T: several groups of rows, each row roughly a mix of its group's hidden directions
T (103 x 10)
[[ -4.2 -38.3  -5.9  41.9   8.8 -23.6  -3.4 -21.7 -15.9   2.2]
 [ 17.9  14.6  21.1 -34.4 -14.7  -1.8 -32.1  29.1  19.7  -0.6]
 [ 10.2   6.9 -25.7  34.4 -28.8  -8.2  -5.4  10.6 -40.1   0.2]
 [ 23.3  32.2  25.0  -9.8 -10.3   5.1 -13.1  33.2  16.9  25.6]
 [-17.5  -3.7 -46.1 -19.8  -5.7  15.7 -15.5 -35.4  -6.1  -2.9]
 [ 35.1  -6.7  25.7 -10.7  16.9 -16.5 -40.0  11.8 -15.4  -7.7]
 [ 22.2 -19.5   5.4 -36.5  35.1  23.5  24.6   2.8  -3.0   3.1]
 [ -9.2 -19.7 -37.6  -8.9  13.9  -4.4  20.4 -41.8 -11.5 -13.3]
 [-12.4 -29.2  -4.4  14.6  37.0  -7.8  25.4 -11.0 -25.2 -24.0]
 [ 25.8  10.0  19.5  26.4 -40.7  10.6 -31.6   2.8  -2.7   5.2]
 [ 14.7  25.4  -8.1 -25.1 -36.3  20.5  -7.4   0.8  35.9  -1.9]
 [ -8.3  -1.0   4.9 -52.2  11.5 -10.4 -15.4   5.9 -33.4 -14.3]
 [ 15.9 -14.0 -41.6  -7.1  -1.8  15.2   8.7 -21.7 -40.4  -2.0]
 [-18.1 -15.3 -45.8 -19.3   7.6 -14.8  -8.4 -24.2   5.1 -25.6]
 [-36.7   1.5 -24.2 -13.2  -3.7   6.3  -2.6 -47.4  -7.7 -13.2]
 [  8.5  10.0  -4.8 -10.7   7.5  32.8   2.2 -31.7 -44.3 -15.2]
 [ 33.2  20.6 -22.1 -14.1 -24.2   8.4  24.9 -30.5  13.4  -6.7]
 [  2.4 -22.0  -5.2 -38.4  39.8 -14.4 -11.0  -4.5   3.6 -26.6]
 [  7.3   4.2 -23.6  37.6  -1.2 -15.7  -7.4  -5.7 -47.0   8.1]
 [ -1.3   3.8  40.2 -24.5  24.9   6.3  -1.1  39.6  12.9  -4.7]
 [ -4.7 -13.4 -35.1 -22.3  10.8 -28.5  40.1 -13.3  -1.8  -1.4]
 [-16.9 -23.0  30.4 -11.3  -9.5 -12.8 -35.0  17.7  27.7  15.0]
 [-10.5  -6.4 -44.4 -12.1  -8.4  10.8  -4.6 -36.6 -26.7 -10.9]
 [-23.7 -26.3 -15.5   8.9   2.1  -7.6  22.7  19.7  -1.3 -45.9]
 [ 31.3   0.0  -7.1  33.8   9.3 -20.9 -19.5  17.4 -33.4 -12.6]
 [ -5.2  -6.7  -7.0 -19.1  20.2  -9.8  56.7  -4.5   9.4 -18.4]
 [ 20.2   5.1  15.7 -34.5  -2.0  24.7 -45.5   2.9  -8.3   3.9]
 [ 13.2  24.9   7.2 -24.6  14.1  -9.0   4.6  43.7 -23.8 -20.4]
 [-32.3 -27.6  21.5 -26.2  -3.5  -8.1  10.8  13.6  35.4  -8.0]
 [ -8.4  14.7   7.6 -44.2  20.1  16.2  39.1 -10.6   2.2  -6.1]
 [ 14.9  -7.5  18.7 -18.6  12.7   6.8   1.2  13.2  55.5  14.3]
 [-14.3   3.5 -25.5  44.4 -24.8 -23.8  17.5 -13.0  11.6   4.0]
 [-34.6 -13.2  19.3 -27.1  22.8   0.7  39.5   2.6   8.7  -2.3]
 [ 17.1  33.7  -1.9 -33.3 -17.2   9.1  15.9  15.5  34.5   6.5]
 [-20.8  -7.7 -45.8 -33.0   2.1  24.4  14.0  -1.1  -1.8 -12.9]
 [-22.4 -31.8  -0.3  11.4 -13.4 -13.4  -4.7 -28.6 -26.6 -33.1]
 [  7.9  13.1   8.0 -42.2  -3.4  27.8   6.2 -26.7  31.6   5.6]
 [-11.2   6.0  -0.5 -44.9  -6.8 -12.3 -10.4  34.2 -17.3 -26.4]
 [-20.1 -11.0  20.7  -7.1  53.0   2.5  19.5   5.1 -20.5   1.4]
 [ 12.9  14.3  40.5  -0.8  20.7 -21.3   4.8  37.9 -16.3  -5.4]
 [-30.1   3.1 -31.4  -5.7   0.8  17.1 -18.3   6.3 -37.7 -25.0]
 [-27.4 -10.6   2.5 -33.9  22.4 -17.1  37.2  -0.3   3.8 -20.9]
 [  5.3  11.4 -28.0  24.9 -13.7   3.7 -38.5  -6.6 -36.5   5.3]
 [  5.7  16.9  24.1 -12.4  -6.5  16.8 -11.1 -14.8  32.3  43.4]
 [-31.0  -1.5 -41.0   7.4  -2.0 -18.6  16.5  15.9 -16.3 -28.4]
 [  1.7 -16.9 -21.9 -21.5  14.4 -15.8 -27.5 -42.2  -5.9 -19.8]
 [-22.6  -7.7  47.3   8.1  12.7  23.5 -10.7   0.0 -15.1 -26.8]
 [ 15.0   2.8  33.6  22.2   2.9   1.6  -3.6  20.6  43.2  21.9]
 [-29.9 -28.7 -29.5   8.5  -5.9   8.8  18.8 -30.8   0.4 -24.0]
 [-11.5 -13.4 -30.3 -16.8  22.3 -18.8   7.5  22.5 -22.1 -35.1]
 [-24.0 -23.2  20.2  25.8  44.8  17.8   3.1  -2.0 -11.0  -1.6]
 [  6.0  13.5  11.5   7.7 -28.0   1.0 -34.9   6.7  43.0  18.5]
 [ 10.0   1.7 -15.7 -24.0 -10.3 -19.4   8.3  28.0 -17.7 -45.6]
 [-24.5   8.9  -6.8 -33.5  -0.3  15.2  12.2  -9.9  16.2 -45.4]
 [ -1.0  18.6  -6.9  33.1  15.7   6.8 -23.6   3.5 -41.8  23.4]
 [ -4.7  -4.9  -5.4  -4.7  42.2 -14.6  38.5   4.6 -13.5 -29.5]
 [ -7.5  -5.2 -25.4   4.9   7.5   3.0 -22.0 -23.8 -39.4 -35.0]
 [-21.9  17.0  27.3  -0.2  -5.4  34.3  36.9   8.7  10.1  19.8]
 [ 11.8  12.4  17.2 -36.9  16.2  12.9  31.5  14.1  23.6 -22.8]
 [-40.0 -23.4 -22.2 -10.2 -15.8 -15.6 -17.2  -1.2 -30.4 -13.7]
 [-12.4 -21.2 -23.5  19.8  19.5  -2.1   9.5 -34.0 -36.9 -10.2]
 [ 29.1  -3.5  36.7 -30.4  20.3  22.8 -19.1  -3.0 -11.4   9.0]
 [ 33.5   2.1  12.0  31.8  10.5 -31.4  26.3  23.9  -3.5  -1.7]
 [-26.1 -18.7 -17.7   6.1  32.3 -34.1 -25.4  14.1 -11.1   9.6]
 [-11.7  -6.8 -49.4  -5.6  33.0   4.9   2.9 -12.1   5.3  26.4]
 [ -5.1  -4.3  -0.8   2.2  42.8  19.8  31.3   7.6  -4.8 -36.3]
 [  2.7  14.3  -9.2  10.0 -12.1   4.2  -7.0  25.0  58.4  -1.3]
 [  6.1  -5.3  37.1  -6.9  19.8  -9.9  29.6  15.0  -8.0  38.8]
 [ 35.0   6.8  37.0  16.8 -12.2  11.5 -10.2   0.3  15.3  33.3]
 [  8.0 -17.3 -29.9   7.4 -29.1 -18.2  32.7 -16.3  28.4   3.9]
 [-35.1 -21.5  -5.7 -30.8 -19.3  -6.5  19.5   8.5  20.7 -26.1]
 [ 21.5  34.1  -2.6  -6.7 -28.1   8.3 -24.4   7.9  -3.8 -38.0]
 [  8.0  33.2 -11.4 -28.4 -35.2  23.2  -2.3  -5.8  25.7   8.5]
 [ 22.8  22.3  12.0  21.7   9.7  27.0 -41.1  10.2   9.7  17.5]
 [-28.0 -14.1 -21.1  27.7  10.2  18.6  30.1 -33.0  -1.6   0.2]
 [ 32.9  22.6  -7.8   2.4 -17.7   3.6  -0.8  16.7  25.7  41.5]
 [-13.1  21.7   5.9  -4.1  -3.9   8.8  39.3  39.2  26.5  -8.5]
 [-14.5   4.6   3.7   4.2  15.9  28.0 -38.0 -12.9 -34.6 -23.2]
 [  8.9  -2.9 -14.3  31.9  -3.4 -20.8  12.5   3.5 -51.3  -9.7]
 [  1.8  12.2 -30.6   3.1 -33.1  18.5 -35.8 -26.7  -6.1   9.2]
 [ 11.9  27.6  21.4  12.0 -15.2  28.0 -22.2  21.5  28.4 -19.1]
 [-21.8  16.8 -14.7 -34.0 -33.0  21.3 -20.6  14.5  15.0 -10.9]
 [ 22.4  16.6   1.3  -7.3 -21.6  13.6  -9.5   1.8  12.1  54.1]
 [  6.5   0.9  17.6  36.1   6.9 -18.1  22.6   0.0 -45.8  -1.9]
 [-29.0  -2.3  16.6 -11.0  12.1  35.3   9.8 -13.4   9.6 -40.6]
 [-12.9  -5.9 -16.3 -18.8  15.9  26.3  40.6  -0.5 -34.3  -7.8]
 [-17.9 -16.7  44.1  -1.4  22.5 -20.1  21.6  13.6 -15.1 -17.8]
 [-26.0 -19.8  17.8  21.6  30.3  10.4   1.5  -4.0 -13.3 -39.7]
 [-26.0  13.4  40.6 -23.0  15.2  -5.2 -32.1  -0.3  -0.4 -18.0]
 [ 15.0 -24.7  -4.0  43.0   2.9 -33.3   2.8   9.2  -5.3  26.8]
 [-34.2   8.2 -42.1   2.4 -28.2  -7.9 -15.1  -2.5  19.2 -13.1]
 [-15.7 -19.6 -17.7   7.7 -11.8   4.1  22.7 -26.3  12.2 -46.2]
 [ 12.7 -10.0 -41.5  -5.5   1.7 -34.6  36.0 -10.7  -5.2   0.5]
 [ -2.7  -2.7 -25.5 -12.4 -11.4  -3.3  38.0 -14.7  23.3 -38.6]
 [-13.0   0.6  30.1  -5.5  24.5   5.1  41.2  30.7  16.6   0.8]
 [ -1.3  -2.4  44.3   5.5  29.9 -36.0  -6.8  12.4   2.3 -15.9]
 [-26.8  -1.0  -2.9   9.8  16.6 -23.3  33.6  37.8   1.2 -21.3]
 [ 13.3  -6.4  10.7  22.8  21.0 -33.4  40.4  -2.7 -21.6  11.7]
 [ 18.1  24.8  27.9  15.4 -21.5  23.7 -37.8  14.9   0.2  -3.3]
 [-38.4   1.6 -14.1   2.2   6.8 -35.7 -15.5  -9.3  -7.2 -35.6]
 [ 13.3 -14.1 -44.1  11.4   1.2 -27.8  -1.6 -17.5 -30.1  14.4]
 [-28.9  20.8 -12.9  -7.6 -23.9  26.3   5.4  43.1   0.5  -1.6]
 [-14.2  -6.8 -12.6 -29.8 -14.3  -6.7  40.5 -15.9  22.0 -27.0]]
which group is each row in? (one row of each group first)
[13.5  6.5 41.6 28.6  1.5 -3.9 24.0 20.9 18.1 22.6] : R
[  6.7  28.8 -10.7 -28.1  -8.7  40.9 -27.6   3.4  11.3 -14.7] : K
[-24.7   1.6  -3.5 -14.9 -12.2  19.4 -26.9 -22.7 -15.7 -42.4] : B

[  7.7 -11.8   9.9   6.3  28.3  -2.9  51.7  25.5 -13.5  -1.3] : R
[ 21.5  -5.5   3.8 -21.8  39.2  10.3  23.3 -10.8  -7.0 -36.2] : K
[  7.6   4.0 -10.6 -23.0 -17.8  48.4   1.3 -16.2  17.7  26.3] : R
[-11.3 -25.0  25.6 -12.6  22.5 -37.5  32.3   6.6  -8.8   3.0] : K
[  5.1  12.0  26.0  -3.0 -17.9  30.5  -8.7 -22.2  31.0  31.9] : R
[11.5 -4.2 28.5 36.0 36.0 23.2 16.4 12.5 -1.5 11.5] : B
[  4.8  24.6  26.1  -2.6  28.9  21.0 -30.8  14.7  -8.8  28.4] : K
[ 30.0   0.3  36.1  10.4   4.6   2.4 -16.8 -33.2 -26.3  15.4] : R
[ 18.0  -8.8  18.8  29.7   6.3   3.0 -46.7  22.2  16.7   2.8] : K
